[[-12   1  11]
 [ 28 -25  10]
 [ 21 -21   5]
 [-15   0  12]
 [ 16 -15   5]]
|
[[  1  11]
 [-25  10]]

[[-17   6 -11 -12]
 [-15  -8  19 -14]
 [ 30  14  10 -12]
 [-16  -9  15 -19]
 [ 16  11 -15  18]]
|
[[  6 -11]
 [ -8  19]]

[[-23  -7  22]
 [-32 -10  29]]
|
[[ -7  22]
 [-10  29]]

[[ 13   2 -10  26]
 [  8  -1 -13  23]
 [  6  -3 -14  20]
 [  7  -2 -13  22]]
|
[[  2 -10]
 [ -1 -13]]

[[-29   1   7 -21  -1]
 [-14  14  -5  15 -11]]
|
[[ 1  7]
 [14 -5]]

[[  8   7  -2]
 [ 13   6  -9]
 [  2  -5 -32]
 [ -5   0   6]
 [ -9   2   2]]
|
[[ 7 -2]
 [ 6 -9]]

[[-25  11 -12 -32]
 [  0 -20  -5  19]
 [ 33  -8  15  21]]
|
[[ 11 -12]
 [-20  -5]]

[[ 33  28  -6]
 [ 27  22 -22]]
|
[[ 28  -6]
 [ 22 -22]]

[[-20  18  -5]
 [-36   5 -24]
 [-27  10 -19]
 [ 19  31 -29]]
|
[[ 18  -5]
 [  5 -24]]
---
[[  9  -3 -24]
 [-25  27  -3]
 [ -4 -13  22]]
|
[[ -3 -24]
 [ 27  -3]]

[[-17   3   7]
 [  5  15  -3]
 [ 12 -26  11]
 [  7 -29   2]]
|
[[ 3  7]
 [15 -3]]

[[-26  13   5   0]
 [ 17 -18 -15   7]
 [  6   0   3  29]
 [ 11  12 -24   8]
 [  4   5 -27  11]]
|
[[ 13   5]
 [-18 -15]]

[[-17 -27   1   8]
 [ 35  -1 -21 -21]]
|
[[-27   1]
 [ -1 -21]]

[[-19 -26  23]
 [ -6  14  -1]
 [ -3 -21  10]
 [-27   6  24]]
|
[[-26  23]
 [ 14  -1]]

[[  3 -11 -14  -8]
 [  8 -14 -25 -19]
 [ -9   8  18  14]
 [ -1  -5  -4   0]
 [-13  11  25  22]]
|
[[-11 -14]
 [-14 -25]]
---
[[ -6   1   8   9  23]
 [ 10 -17 -29 -22 -11]
 [-12  10  23  19  -9]]
|
[[ -6   1]
 [ 10 -17]]

[[-30 -28 -14 -11]
 [ 14  -5  -2  -3]]
|
[[-30 -28]
 [ 14  -5]]

[[ -1 -13  -1   0]
 [  4   5   0   1]
 [  2 -22   3   1]
 [  0   6   0   0]
 [ -3 -28   0  -1]]
|
[[ -1 -13]
 [  4   5]]

[[-20   7 -15 -22 -15]
 [ 25   9 -15 -26 -21]]
|
[[-20   7]
 [ 25   9]]

[[-23   1]
 [-21  -4]
 [ 17  -1]
 [-26  10]]
|
[[-23   1]
 [-21  -4]]

[[ 10  21  17]
 [ 13  31  27]
 [ 11  23  19]
 [-17 -26 -17]
 [-21 -34 -24]]
|
[[10 21]
 [13 31]]

[[ 30  11  13 -19  13]
 [ 30  16  12 -19  12]
 [ 14  15  -9 -13  -9]
 [ 33  16  15 -16  15]]
|
[[30 11]
 [30 16]]
---
[[ 11 -18  25]
 [-23  25 -26]
 [ 31   2 -29]]
|
[[-18  25]
 [ 25 -26]]

[[ 33 -11  25   9]
 [  4  12   2 -11]]
|
[[-11  25]
 [ 12   2]]

[[  0 -25   5   0]
 [  5 -16 -12 -16]]
|
[[-25   5]
 [-16 -12]]

[[-10  -9 -20  13  -6]
 [-14  -7   3   9  34]
 [  0  -3  22 -15  -4]
 [-25  27  -7   7  -5]
 [ 22  -5  -5  -8   7]]
|
[[ -9 -20]
 [ -7   3]]

[[ -4  -3  -8  -1]
 [ -2 -13 -21 -27]
 [ -3 -27 -23 -19]
 [-12 -11  -7   1]
 [ 20  32  29 -32]]
|
[[ -3  -8]
 [-13 -21]]

[[-10  -2  11  11   2]
 [  1  20  19  26  16]
 [ -5  13   3  14  16]
 [  1   5   8   8   0]]
|
[[-2 11]
 [20 19]]

[[  2  13  -6 -17  -8]
 [ 21  14   2 -30  24]
 [ 18 -11   5 -20  13]
 [ 10  11   0 -27  21]
 [ 32 -30   1 -13 -11]]
|
[[13 -6]
 [14  2]]
